One turn moves each row of this set onto another row. After a few examples, where does it send each row asked below?
vur: [ -8 -20  26  -6  11  -5 -30  11  16 -35 -15   2  -8  -4  -6 -27  35   3
   4 -11   6   0  28 -11   2  -9  17]
Vebet: [ -5 -33  28 -21   6  10 -37  17  13 -11  -7  -7  -3 -17  11 -22  39   5
  12 -12  -5  -8  49   2  26  -3  17]
gimor: [-22 -35  13 -13  42   0   2  28 -33  12  13   3  31 -27 -11  -5 -17 -24
  25  18   2  -5  38  15  17 -12  -2]
gog: [  0   2  12 -14  23  31 -22  15 -34  -9   1  -1   9  -6 -13 -10 -25 -50
  -8   3   9  11  35  11  24   2 -18]
nebop: [-23 -16  13   3  28   1 -28  25 -11 -27  -9  -3  13 -10 -11 -13  26 -12
  -1 -40  19  18   4   0   7 -23 -39]
lagub: [-26 -22   9   1  47  -9  10  27 -31   1   9  12  24 -17 -14  -4 -19 -24
  19  16   8  -7  31  12   2 -11   3]
rilem: [-37 -13  13  12  41  -5 -18  37  -5 -21  -8  -4  10 -18  -1 -21  26 -23
   7 -41  27  14  30  -1   9 -39 -20]
nulu: [ -6 -21  13   8  16  33 -17  14   5  27   8 -24  26 -26 -24   1 -27 -20
  -4   0  -6  16  32  -7  34 -14   6]
dumo: [-15 -13  24  -3  22 -12 -22  13  21 -26 -14   5  -3  -8  -2 -19  35   1
   7 -15  13  -5  48  -9   9 -13  27]
pabal: [-10 -28  13   9   7  36 -25  20  -1  15   4 -32  11 -26 -17 -23 -31 -23
   0   3 -11  25  22 -14  17 -31   9]
mim: [-14 -16   6  27   8  25 -20  26  -4   6   1 -21  -3 -19  -7 -28 -37 -25
  -2   1 -10  17  16 -12  -2 -29  23]
lagun: [-12   7  10   0  28  26 -16  33 -37  -6   0  -2  -3 -10   7 -20 -28 -56
   0  -1  11   5  53  12  15 -15   5]
Noful: [-17 -46  15 -19  30  11  -7  29 -40   7  11  -3  22 -27  -5 -21 -17 -25
  26  21  -9  -2  24  14  11 -17  -9]
zuv: [ -2 -32  27 -18   2   9 -39  11  11 -26 -12  -4  -9  -7   2 -27  38   5
   6  -9  -3  -2  28  -5  12  -4  10]
Rabok: [-16  -2   2  38  16  14 -10  26  -1   9   2 -11  -2 -13  -5  -7 -36 -20
  -8  -3  -7   4  25  -4   4 -11  29]
Bagu: [-22 -31  19  23  15   7 -39  26  25 -21  -3   1   8 -18   0 -17  40 -29
  15  -2  18   5  -5  -5   2 -14  27]
gefu: [-11  -5   6  26  20  20  -8  17   5  24   8 -12  15 -17 -15  10 -31 -18
 -10  -3  -4   6  34  -2  26  -2  21]
Pepa: [-13   5  13  -6  31  24 -17  26 -31 -16  -2  -5   2 -11  -7 -29 -28 -58
  -1   3  17  16  48   1  10 -25  -1]
mabiz: [-15 -40  11  -9  27   6  -9  29 -42  -6   7   1  12 -18  -8 -27 -22 -22
  23  23  -8   1   7  11  -6 -16  -7]
ruv: [-28 -23  18  27  25   1 -30  29  29 -11  -1   3  12 -22   4  -6  41 -29
  17  -6  21  -3  13   1  11 -13  35]
visat: [-14 -22  11  -2  16  15 -34  30 -17 -14  -3  -5   8 -12   7  -8  29  -7
  -2 -38   4   4   3  17  20  -3 -41]
fir: [ -6   2  16 -14  27  27 -22  16 -30 -16  -2  -5  11  -8 -19 -21 -25 -55
  -6   5  17  22  37   0  14 -16 -15]
Zin: [ -3   5  10  -5  22  31 -18  26 -37  -3   3   0   1  -7   5 -11 -28 -50
  -6   2   7   1  45  19  24   4  -4]
suf: [-15 -41  22   9   9  20 -47  25  22 -14   1  -6  11 -22   0 -16  43 -24
  15   0   9   5  -7  -1  14  -9  17]
gal: [-16 -42  22   7  12  23 -43  27  23   0   4  -9  16 -29   7  -5  46 -25
  19  -4  10  -1   9   8  29  -4  21]
Mosa: [-13 -22  27 -11  20  -2 -25  19  18 -13  -9  -1   0 -16   5 -15  39   0
  12 -16   9 -10  60  -2  24  -8  26]
bon: [-24 -31  20  16  22  12 -36  30  26   2   5  -2  15 -27  10   1  45 -26
  20  -7  17  -8  21   9  27  -5  33]
fot: [-23 -23   7   3  21  16 -28  46 -20  -1   0  -5   2 -21  27  -9  27 -11
   7 -44   2  -7  28  26  29 -10 -23]
seze: [-21 -24   8   4  36  -8   3  27 -39 -11   6  11  13 -13 -11 -16 -23 -24
  18  20   1  -5  10   9 -13 -13  -2]
Feg: [-36 -16  10  11  37   3 -20  49 -11  -4  -3  -5   4 -24  22 -18  27 -20
  11 -48  17  -1  46  15  22 -30 -10]

gefu -> nulu
Pepa -> lagun
zuv -> vur
Where do these go?
lagub -> gimor
gal -> suf
fot -> visat

One turn moves each row of this set onto another row. After a few examples, where does it send each row asked below?
bepi: [  5 -14 -26  45  15  -7   1 -18 -37 -37  26  -2  32   2 -26  14  24 -27
  17  17]
fafif: [ 46   3 -16  27  25  30  -3   1 -21 -42  22 -22 -11 -19   1 -29  13 -25
  29 -34]
norug: [  1 -16 -20  47  16   3   4 -29 -35 -38  25  -1  29  -3 -18   9  30 -23
  21  26]
pafof: [  0 -18 -18  42  21  -6   5 -22 -30 -38  27  -5  31   2 -26   8  24 -27
  27  19]
fevim: [ 25 -13   3  37   7  18 -14  -4 -38 -22  48 -26  30 -20  23  -6   0 -30
   3  29]
rik: [ 43   3 -13  17   5   2   9  -2   2 -43  23 -12  -4 -17 -13 -11  32  -8
  16 -31]
gerav: [ -5   9  14  47  23  21  -8  30 -24 -12  31   6  28  -2   4   5  40 -24
  15  14]
deton: [ 14 -12 -26  45  35  -2   2 -25 -37 -36  30   0  19  -1 -14   4  25 -26
  28  26]
gez: [-14   1  17  36  18  17 -14  29 -17 -11  43   3  26  -3  -7   3  36 -34
  14   9]
Kif: [ -2  11  13  24  16  10  -7  18  -6 -10  37  13  30  -7  -5   7  40 -21
  14  22]
Boka: [ -5   9  18  45  23  22  -5  29 -19 -13  30   6  32  -4   3   2  40 -22
  18  16]
suz: [  4 -16 -24  51  14   3   1 -27 -37 -37  26   0  29  -4 -17  11  28 -22
  17  25]
nuko: [ 29  11  13   3   5  21 -12   2 -17 -40  21   1  -2 -12  -3 -24  30 -31
  16 -43]
raruz: [ 16  -2   9  -2   1  20 -16   1 -31 -33  19  -7  -8  -9  -3 -16  33 -26
   8 -46]
fuza: [ 18  -4 -30  42  29   1   3 -23 -32 -34  22   1  33  -3 -15   7  17 -21
  27  28]
Sos: [ 14 -16  -2  30  13  25 -17  -6 -31 -21  48 -27  35 -18   9 -10 -10 -43
  14  23]
veg: [ 48   6 -20  26  21  30  -1   2 -22 -41  16 -20  -6 -19  -1 -28   8 -23
  26 -35]
Zot: [ 26 -16   7  34  11  17 -13  -6 -34 -22  50 -27  27 -20  24  -9   2 -29
   7  29]
tubeg: [ 30  -8 -12  20  15   2  12  13  -1 -35  11 -19 -11 -30 -17 -12  30  -5
   9 -29]
gugo: [ 27  -8 -17  21  26  28   1   5 -37 -43   0 -16  -5 -24  -8 -28   8 -25
  21 -37]
Ful: [ 32  -6 -26  30  24  34  -5   7 -34 -31  13 -25 -10 -20  -3 -22  13 -18
  25 -38]
niseg: [ 22  -5  15  -5   1  13  -7   5 -21 -38  16  -9  -5 -25  -4 -21  23 -26
  -1 -39]
kone: [  8 -14 -12  42  18  -5   3 -28 -46 -43  21   4  31   7 -11   8  33 -21
  20  19]
Duva: [ 29  -8 -13  22  17   0  11  13  -6 -34  14 -20 -15 -29 -17 -11  32  -6
   9 -30]
ruz: [-10   8  12  35  12  17 -12  32 -15 -10  37   6  35  -6 -10   6  30 -33
   8   8]
ravon: [ 17   2   9  -5  -1  25 -11  -2 -23 -32  12  -6   5 -13  -5 -17  26 -22
   9 -45]
Bugi: [ 27 -10 -13  21  27  26   0   3 -35 -44   3 -17 -11 -24  -7 -28  12 -26
  22 -37]
kov: [ 23  -3  -1  24  12  28 -24  -2 -46 -17  46 -10  31 -19  20 -11  -3 -42
   5  24]
tatud: [ 14 -16   0  38   8  30 -21  -6 -38 -19  50 -21  28 -24  16  -9   2 -39
   7  28]
tib: [ 43   1 -15  20   7  -1   5  -3  -4 -41  26 -14 -11 -16 -12  -9  37 -11
  13 -32]
Tife: [ 16  -9   8  21  19  29 -24  -9 -37 -22  49 -12  24 -19  20 -17   2 -43
  15  26]
ruti: [-13   4  15  43  11  23 -14  21 -17 -12  36  11  28  -9  -5   8  43 -27
  11  17]
Tofa: [ 33  12   8   5   2  23 -12   6 -22 -39  22   2  -3 -11  -2 -22  30 -29
  10 -46]
fisi: [ 25  -6 -17  23  26  37  -2   3 -23 -34  10 -28  -6 -21  -3 -26  12 -18
  32 -33]
zuga: [ 16 -19  -6  37  13  19 -20  -1 -42 -21  54 -27  26 -19  11  -8  -5 -45
   9  21]
zif: [ 30 -12 -12  17   7   0   6  -4  -1 -35  23 -26 -13 -20 -13  -6  36  -1
  14 -29]
peku: [ 24  -5  12  -3  -2  10  -8   7 -26 -37  16  -8  -6 -25  -4 -19  23 -26
  -3 -38]
Papup: [  9 -11 -12  40  17  -2   6 -27 -42 -42  16   4  36   5 -12  10  28 -22
  19  20]
tusim: [ 13 -14   1  39   7  32 -20  -7 -36 -19  47 -20  30 -24  17  -9   2 -36
   8  29]
sano: [  2  12   8  32  19   5 -11  21 -16  -8  41  13  22  -6  -3  13  45 -26
   8  18]
pogef: [-13   5  13  42  11  22 -13  20 -15 -12  36  10  31  -9  -5   7  40 -25
   9  17]
mipa: [ 34  -6 -20  14   1   2   7   1  -4 -30  18 -23  -6 -22 -13  -4  30   1
   7 -30]

rik -> nuko
sano -> kov
raruz -> Ful
Where do these go?
ruz -> Sos

One turn moves each row of this set onto another row. After a few examples, where does it send each row asked below?
Pira: [  6  24 -14  -5  15  24   5 -16  -4   7  22  -4  24   2  25 -17]
Nasef: [ -9 -24  -8  -4   9   7 -15 -19   1  -1 -45  -5  -7   3  12 -33]
ranet: [ 25  18   9 -15  16  -5  14 -15   4 -21 -23   1  -4   9  47   1]
Sel: [  4  32 -20 -10  12 -22  19  26 -12 -13 -32  -9  -9   6   8   7]
Lir: [ 17 -18   7 -17  -5  -4   3 -20 -12  -9 -17  -1   1  22  22   4]
demem: [ -9  -9  -8  -3 -13  -7  -8   1 -25 -30 -20  -4  22   6  13   1]
misi: [ -6   5 -31   4   6 -34 -22  -4 -16   5 -12   0   1 -20  13 -22]
fepun: [ -8   3 -31   0  -5  11 -11 -22  -9   6 -11 -16  20  30  36 -28]
tud: [-16  25 -14  18  12  -7  -5  -3  -6  22  -6 -24   8 -24  26 -17]
turu: [ -6   2 -31 -23   4  42   5  23   5  -7 -17 -14  10  -2  15 -28]
tomar: [  1  41 -14 -26  19  -8  14   3  21   3 -16 -19  24  -3   9  -3]
Riv: [ -5  -2 -18 -18  19 -11  22  -3 -21   4 -50  24  -6   0  15 -23]
vuses: [-16   2  -4  -7  25   2   9   4  18  12  -4 -35 -10  -9  33 -28]
sosak: [ 34  33 -28 -10  20  14  -3  -4  -5   0 -24  21 -13  -3  10 -17]
lepin: [  3  22 -32 -16  32  21   7  18   2 -24 -28   5  -6   8  -3 -28]

demem -> vuses
Nasef -> Pira
ranet -> misi
Where do these go?
Riv -> fepun
Lir -> tud

